One turn or mirror swaps these rows in pairs. Which row does each one swap with?
The rows were stretched afterwards, more along some directions than others.
Q489: [ -5  -4  -1 -17  -1   5  -4  11  27   4  -1   9  10 -13 -18 -10]
Q966: [ -2  -3 -25   3  -4  -1  20 -23 -25   6  10  -9   3   8  22   8]
Q907: [-13  15  -6   1  -3   2   3  -9 -13   5  14 -21  15   4  22  15]
Q704: [  8   3  37  24  16  -5  -9 -27 -28  36  -5 -20   2 -29   0  -9]
Q173: [ 14  11   6  -1  -5  -4 -22 -17  -3 -16  -8  14  -9  12   1   9]
Q111: [ 26   2  10  20  23  -4 -12 -59 -25  25   5 -24  -5   0  28 -17]
Q876: [ 14   7  44  13  12   0 -19 -28 -10  33  -5 -22   9 -36  -4  -8]
Q596: [-11  -8   3 -14  -6   5   9   5  15  -2   1  11  -1  -8  -9 -16]
Q745: [  3   1 -18 -10   5  11  -2   3  32  -4   2   4  19  -4  16 -13]
Q799: [-11 -16  -2 -24  -4   6   4  14  17 -10   4  13  12  -6 -10 -16]
Q785: [  7   2  45  16  12  -6 -12 -20 -23  21  -4 -22  11 -32  -4  -1]
Q542: [ 10  13  -6   4  -5  -3   0 -30 -13 -13   1   5 -22  12  13  -1]
Q13: [ -7  -2   6 -16  -8   6  -2  14  25 -18  -1  17   2  -5 -26  -8]
Q587: [ 25  15  12  11  20   2 -19 -51  -9  23   8 -12   8 -17  12 -19]
Q608: [ 14   8  42  17  14  -6 -11 -15 -14  19  -2 -17   8 -32  -7  -5]
Q801: [  3   4  33  16   3   7 -11  -1 -15  19 -13 -17   8 -38  -5   3]
Q401: [ -5  -2   7 -25  -8   4   7  10  24 -17   8  17   4 -11 -20 -14]
Q831: [  4  25   1   0  -1  -3 -24 -11   0  -7 -14  -5  -4   9   9  16]
Q769: [-10   6   6 -26  -6   6   1   4  15  -9   8  11  12 -17 -22 -10]
Q681: [ -6  -1  -7 -13  -7   8   3   3   6  -4   1  14  -3 -14 -28  -6]
Q695: [  3  14   3   2  -4  -4 -16 -19  -9  -8  -9   2 -12  15  17  12]
Q375: [ 23   3  14  20  19   2 -14 -58 -23  19   7 -17   3 -14  16 -19]
Q526: [ -4 -15 -21   3   2  -1  21  -7 -20  -2  12 -13   0  15  34   4]
Q35: [ -2  -3 -12  -2 -15   5   7  -1  -4  -4   6   0  21   7   8  18]
Q356: [ -4   3 -19  -6   7   8  -9   3  24  -5  -1  -3  15   6  24 -13]
Q970: [ -1  -3  14 -22  -7  -1   7   2  18  -4   5  10  -4 -19 -18 -10]
Q749: [ -7  18 -11  -3 -10   7  -5 -14 -10   8   8 -13  23   4   5  20]
Q466: [ -8   9 -18   4  -8   4   3   8 -16  -1   7  -2  19   5  15  13]
Q415: [ 19  15  12  19  20   1 -18 -59 -18  27  10 -24   6 -10  20 -18]
Q980: [ 11   3   2   8   2   3  -8 -20 -12 -14   3   2 -22  18  20  -5]
Q207: [  9   8   5   3   0 -11  -1 -25 -14  -2  -6  -5 -21  15  27   0]
Q217: [  4  16  -1   5  -7   9 -19  -1  -4 -14  -9  11  -5  11   8   5]
Q395: [ -8   7 -18  -1 -10   4   6  -4 -16   7  15  -1  15  15  11   6]
Q127: [ -2  -8 -19  -5   2  15  -7  14  29 -18  -5  10  16   3  13 -14]
Q93: [ 11  14  38  21  13   0 -16 -10  -7  18 -12 -20   7 -34 -10  -1]
Q913: [ -6   5 -16   9  -8   4   3 -13 -17   9   6  -8  13  11  13  21]
Q73: [ -4  -9 -23 -15  -1  13  -1   9  26 -13   3   6  15  15  23 -15]
Q860: [ 19  -3  40  24  16   0 -12 -29 -15  21  -9 -19  -4 -25  -2 -13]
Q686: [  8   8  35  13   8   0 -14   1  -7  24  -2 -12  12 -35 -16   0]
Q861: [  5  24   4  12   9  -8 -15 -25 -10  -2  -3 -14 -18  11  16   9]

Q980 swaps with Q526
Q608 swaps with Q401
Q970 swaps with Q686
Q907 swaps with Q861

One turn or mirror swaps these rows in pairs. Which row does each one swap with?
The rows were stretched afterwards, more along some directions than others.
Q154: [ -7 -16  -2  -8  -8 -16  16   1  -1 -14  -4  -6   5  -8   3 -13 -38  21
  20  -2 -12  11  -2 -16   3   0  19]
Q78: [ -5  16  25  13  -3  18  14  14 -13 -26  -4   4  26 -28  -3   2  -8   1
   2   4  16 -25   9  -9 -28  -3 -14]
Q113: [ 13  -9 -13  21   4  24  15  28  10 -21  -8   8  26   2   9 -28 -20  10
  32  30   0 -11 -19  37  18  30   0]
Q948: [ 11  -8 -13 -16  -1   7  35 -11  22   2   4   0  -6  -7 -34 -35 -22   4
   6   1 -25 -17 -10 -10  40 -10 -19]
Q976: [  6 -24   2  20  13 -14  25   5  15 -21  20  10  22  -8 -22 -32 -35  -1
  17  23   0  -7  -7  -3  21 -14   5]
Q848: [ 10 -24  20   4 -12   4   4  18  11 -14   6  11  22 -24   5 -14 -26  25
  46  28  -6   3 -27  -9   4  -6  -2]
Q453: [ 16 -27 -19  23  20 -20  -2   3  12  -9   9 -10  -6 -10  -3 -20   3 -17
  -5  31 -12  30  -4  13  25 -15   9]
Q431: [-11  15  -3   1  -1  38  30  34  11   2 -10   8  22  12  -4 -21  -9  11
  21   1  -4 -27  12   5  -4   7 -16]
Q156: [ -2 -10  -5  -2  30 -13 -12   7   2  -1  10  14   3 -15 -29 -26  -8 -23
 -17  25 -10  18 -17  -6 -17 -18   4]
Q364: [-11 -26 -16   9  29 -15   1  32  -7 -12  -6   2  -8   2  -3 -28 -26 -10
  34  40   3  15 -29 -13  -8 -13  25]
Q334: [ 24 -15  22  14  -9   5   9  47  13  -7 -11   4  40  15  14 -26 -14  14
  20   2 -11 -19 -14   7  12  10  -9]
Q649: [ -3 -23   1 -10  11  11  -9  20  13   0  -9  10  19  -6 -35 -27 -27  -1
  14  21 -25   4 -24  17   3 -21  13]
Q200: [ -8  18   3  33  23  11  24  45  13 -20  -4   3  12  -9   9 -34  -4   3
  45  28  12 -14  11 -20  13  -5  -3]
Q703: [ 15   7 -12  38  42  -6   4  28  23 -22   6 -11 -12   6  -2 -16  14 -18
  22  38   9   6   0  -2  18  17  13]
Q99: [  0   5 -16  21  37 -11  32  18  20 -13  19   2 -18 -13 -29 -25   5  -9
  36  28  27 -10  18 -37   8   7  -3]
Q793: [ 10 -15  -3   2  -1 -10   8  40  40  -2   5  14  -7  -7 -20 -26  12   3
   7  45  -4  10   6  -9  35  -8   5]
Q897: [  2  14  10  -8  -8   7  -1  29  -2 -14 -11 -17  27 -10  -7  -7 -16  16
  26   6  21 -27   7  -8 -12  -5  -2]
Q136: [-15   0 -34  16  30  19  16  17  -6  -1   2   1   2 -32 -26 -15   5 -11
  27  38  16 -10 -13 -28   0  -7  -5]
Q836: [ -3  -3 -20   5  29  14  56  17  16   4  11  23  -2 -16 -44 -24 -18   6
  43  37  -4 -18 -16 -38  25   8   3]
Q532: [ -4 -25  -3  13  18  -8  14   8  15 -17  11  -2  -4 -11 -14 -36   1 -20
  14   9  19   3  13 -11   4  -9  -8]
Q162: [ -5  -6   7  -9   1   1  30  33  15   6  15  41  22 -10 -56 -19 -18  -5
  -2  32  -4  -5 -15 -31   1 -12  15]
Q77: [ -9 -38 -19  15  25 -33   4   2  14 -10  -4   2 -14 -11  -6 -31 -16 -19
  10  45  30  16 -17 -10  -7  -7   8]
Q712: [  5 -24 -17   9  29 -17   4  29  12   1  14  -2   1  10 -18 -39 -21  -8
  12  39 -23  10 -27   5  38 -11  -9]
Q155: [ 14 -43 -10 -19  11   2   9  26  23   2  15  13  20 -24 -43 -30 -10  20
  19  13 -35   1 -19 -18  29 -40   2]
Q868: [ -7 -13  12   8  15   3  20  41 -14  20  -2  11  30  -1 -29 -20 -29   5
  43  14 -15 -11 -12 -26   4  -6  14]
Q235: [ -7   4  24   4  -3  -8  27  13 -13 -24  12   4  33 -34 -14  10  -6   5
   2  -4  14  -7   3 -33 -18  -5  16]
Q221: [  1   6  -6 -14  15  22  15  29  15   7  -8   6   6   2 -35 -36 -12  -1
  25   6  -4 -37  11  -1   7 -16  -4]
Q223: [  0  16   0  15  -2  -2  19  40   7   4  -1  20   7  -6  -8 -16  -2   6
   2  20  24 -32  17 -22   4  16 -18]
Q24: [  1 -10  -3   3  39 -27  -7  18  21 -10   1  -3  -9 -18 -43 -18  29 -26
 -16  28   0  14  -7  -8   2 -21  10]
Q153: [ 12 -26  -9  25  17 -18  -1  21  19 -36  14  22   1   6  36 -42 -12  10
  19   6  20   9   5  -4  -2  -2  -2]
Q384: [ 18 -12   7  -9 -15   2  -2  49  32 -14  -7  11  20  11  -6 -51   0  11
  22  20   9 -18 -12   8  16 -19 -14]
Q467: [ -5 -12   7  38  27   1  11  14   4  -1  15   7  17 -23 -22 -12 -12  -6
   7  22 -13  16   8   1  -7  -9 -21]
Q228: [ -3  -9 -15  10   4  12  11  28   3 -20   0  -3   4  -4   9  -6 -25  21
  48  39  19 -10 -18  10  17  26  15]
Q28: [-14 -12   3  -5   3  17  32  20  -3   1  16  23   9 -28 -10   7 -12  22
  14  14  -3   6  -4 -27  10  17  18]
Q17: [-17  -6 -10  22  33 -15  29  -5 -20 -11  11   0   7 -19 -25   1 -11 -23
   4   4   6   3  -2 -33 -15  -4   9]
Q900: [ -9  10   2  17  -2  14   8  24  10 -15  10  25  17 -39 -17 -13  -2   3
  15  18  15 -26  14 -25  -3  -1  -2]
Q53: [  3   0   0   4  16  -4 -14  14  -8   3   7  15   2 -15  -3 -20   0   0
 -17  26  -6  -1 -17   5  20  -9 -16]
Q945: [ 11 -10  -9  10  39 -13  17  25  21 -33  19   2 -14 -10  -7 -22  -6   2
  18  33  12   7  13   3  13   0   3]
Q313: [ -7  -7  -3  10  -5  -2  42  51  36  -6   6  21  13 -28 -42 -17  -3  16
  23  35   4 -14  10 -33  11 -12  19]
Q953: [  8 -23   4  -6  19 -11   5  -8   4  -3   8   2  -2   5 -26 -21 -13   3
 -14  10 -31  13 -17  15  21 -14 -11]
Q652: [  2   6  25  10  -8 -13 -13  48  17 -16   8  13  11 -16  -9  -2   4  28
  -5  12   7  -9  13  -3  -6  -5  -5]
Q468: [-13   1   3  -7   8  18  40  16  15  12  -3  22  32 -18 -53 -12  -3  -7
  -5   3   0 -25   3 -16 -12   9   0]
Q474: [ -3 -21  -7  -1   3  -9  10  23   6   0  10  22   8 -29 -19 -21   6  -8
   6  17 -22   5  -3 -41   5 -27   5]
Q805: [-13 -17 -25  20  18 -32  -6  31  26 -10  11  26 -21   4 -26 -37   2 -19
   6  65  23  19   8 -17  -2 -20  18]
Q556: [  5   1  -3  14   8   1   7  30  -9 -13   1   6  17  -5   1   8   4   9
   8   8 -10   3   2   1 -15 -19   5]
Q452: [ 16 -29   0  10  13 -24  -6  31  24 -36   8  13  -5  -4  -1 -39   2   6
  17  36  18   8 -35  -2  24 -15  -4]
Q430: [ 22  -5  19 -12  -8  11  17   3   4 -21  18   5  12 -34  -1  -5   5  23
   3  -5  15 -30   4  -9  -1  -7 -17]
Q583: [-15 -17  -9  32   2 -12  23  49   6 -17   5  37  10   1   5 -22  -3  -2
   0  34   3  17   8 -11  -1   5  22]
Q512: [ -2  -5  13  -3  11  -5  -8  15  10 -38   2   5   2 -26 -12 -27   7 -20
  -4   9  27  -8  -5 -11 -19  -6 -14]
Q247: [ 10 -13  -9  31  41 -19   7  45   5 -34   8 -10  -2  -2   2 -23   1  -6
  24  28  -3  16 -14   4  19  10  12]
Q461: [ -5  -8 -20   4   3  16  22  36  27  -3   5  18   1  -8 -24 -28 -20  18
  22  34 -15 -11   8   9  33  16  19]
Q638: [ -6 -17  17   2 -24 -14  29  45  14   7  -1  28  32 -10 -32 -25 -26  25
  28  28  -2 -24  14 -32   8 -23   6]
Q493: [ -3 -11  -7   6  25  18  -4   8   1 -28  -5 -10  -3 -39  14 -34 -11  -7
  -1  23  11   0 -12  23  -8   3  -6]
Q826: [ -5   8   6  17   6  14  12  50  -7   5 -10   2  25  -7  -7 -12 -27   7
  13   3   3 -23   4  -1 -11   8  -1]
Q634: [  4 -18   5   4  32 -12  24  -4   9 -14  28  12   1 -22 -36 -11  -6 -17
 -17   3 -25  16  13 -27  -9 -23  -3]
Q69: [  5  -8   0  31  39 -18  -5   5  18 -25  16 -13 -20  -9   0 -23   7  -2
  10  13   8  10  22   4  11  -5 -20]
Q239: [-25  34 -12  31  22 -13 -10  16   1 -30  -2  -8  -8   3   0 -30 -21 -19
 -12  19  34  -3   6   1 -15  10  -6]
Q204: [  3 -11   4  34   4  -8   3  33   9 -10  -5  26   7 -19  -5 -23 -15  17
  21  46  -7  -3  10  13  20   2   9]
Q740: [  9 -22  12   6   6 -38   2   9 -10 -11  10  17  -1 -28 -21  -4  -3  -3
   6  36  13  10 -20 -33   0 -17  12]
Q724: [ 14 -30 -11  11  10 -14 -23  20  10 -18   6  13   8  16   1 -29  -4  -8
  16  32   9  20 -22  19  11 -13  27]
Q439: [ -3  12   0 -17  21  14  54  -3  11  -8  18  14  12 -32 -57 -11  -5 -15
   6  -4  -9 -32  16 -45   0  -4  -5]
Q6: [ -2  -5  -6 -19  20  -3  32  11   9  23  13  15  -5  -1 -44 -16  -9  11
 -10  12 -24  -8   0 -13  23   3  -8]
Q352: [ -8  -2  -5  -2  31 -17  38  35  35   2   8   9  10  -1 -58 -34 -20 -12
   1  26  -4 -18   2 -28  18 -30  11]
Q557: [  0  -3   3   0  37   6  26  13  17   2  29   0 -10 -32 -40 -29  16 -22
  -9  25  -9   3   1 -29   8 -21 -22]
Q590: [-16 -29  -6  32  10 -18   8  35  -9 -18  15  30  15   3   2 -16 -14 -13
  26  35   5  21  -6 -10  -2  23  40]
Q949: [  7 -23 -25  27  20 -37  -2  16  23  -1   6  14 -16 -20 -23 -42  11 -19
  -9  54   5  10  -7 -11  11 -26 -12]
Q191: [ -1  -9  -5  14   5  10  -6   5   0  -9   4   3   1 -23  -1 -23  -4  16
   8   9 -15 -15  -7  11  22   5 -21]
Q135: [-19  -1 -21   3  11  32  23  21  11  -4   6   6  -5 -19 -19 -12   4  11
  21  20 -22  -3  -4  -8  21  12  11]
Q192: [ -2  -1   4  16   8   7  29  35   4 -22   3   9  24  -5   9 -32 -14  -2
   9  23  23 -14   4   8  -1   9 -26]
Q483: [  2  -8  -4   9  36  -6  49  -4   1 -34  32  -7   8 -42 -11 -19  -5 -10
 -20 -13  -4  -5  15 -24   8  -8   0]
Q994: [-24  16   4   8  19  26  28  13  -9 -10  -2   1   0  -6 -24   5 -17   9
  16  14  11 -10  -1  -3 -10  27   5]
Q849: [-12   7   5   5   2   7  -1  24  14 -17  -2   1  -7  -9  -8 -12  10   8
  -2  39  30   0  -5  18  12  20  -4]
Q67: [-13  17 -10  15  22   2   7  15   8 -29  -2 -13 -34 -15  -9 -20 -11  -3
  17  12  38 -14  -2 -16   0  19 -10]
Q575: [  4 -14  11  10 -13   2 -18  49  -2  -5 -12  26  35   7  -4 -28 -23  10
  36  43 -21 -11 -19  28  21   0  30]
Q545: [  3  17  -6  28  35 -26  16  18   2 -26  33   8  -3  -5 -10 -11   4 -18
   0  19  12  -2  -7 -40  -5 -16  -7]
Q894: [-12   7 -17  16   6   2  29   5   7  18   9  14   0 -17 -26  -5  13 -11
  -7  39 -13   8   9 -20   5   1 -11]
Q393: [ -4  -9 -18   0  31 -18   3  13  14  -4  18  -8   3   4 -30 -31  -7 -26
  -7  15   1  16   6 -22  -7 -17  -6]
Q211: [ -6 -14 -13  28   1 -15  -4  30  -3 -16  -6  -1  -4 -11  15 -30   0  -2
   7  36  10   2  -5   8  20  10  -4]

Q77 swaps with Q352
Q848 swaps with Q545
Q17 swaps with Q649
Q154 swaps with Q239
Q431 swaps with Q69
Q67 swaps with Q948
Q235 swaps with Q156
Q849 swaps with Q6
Q836 swaps with Q452
Q211 swaps with Q461
Q512 swaps with Q439

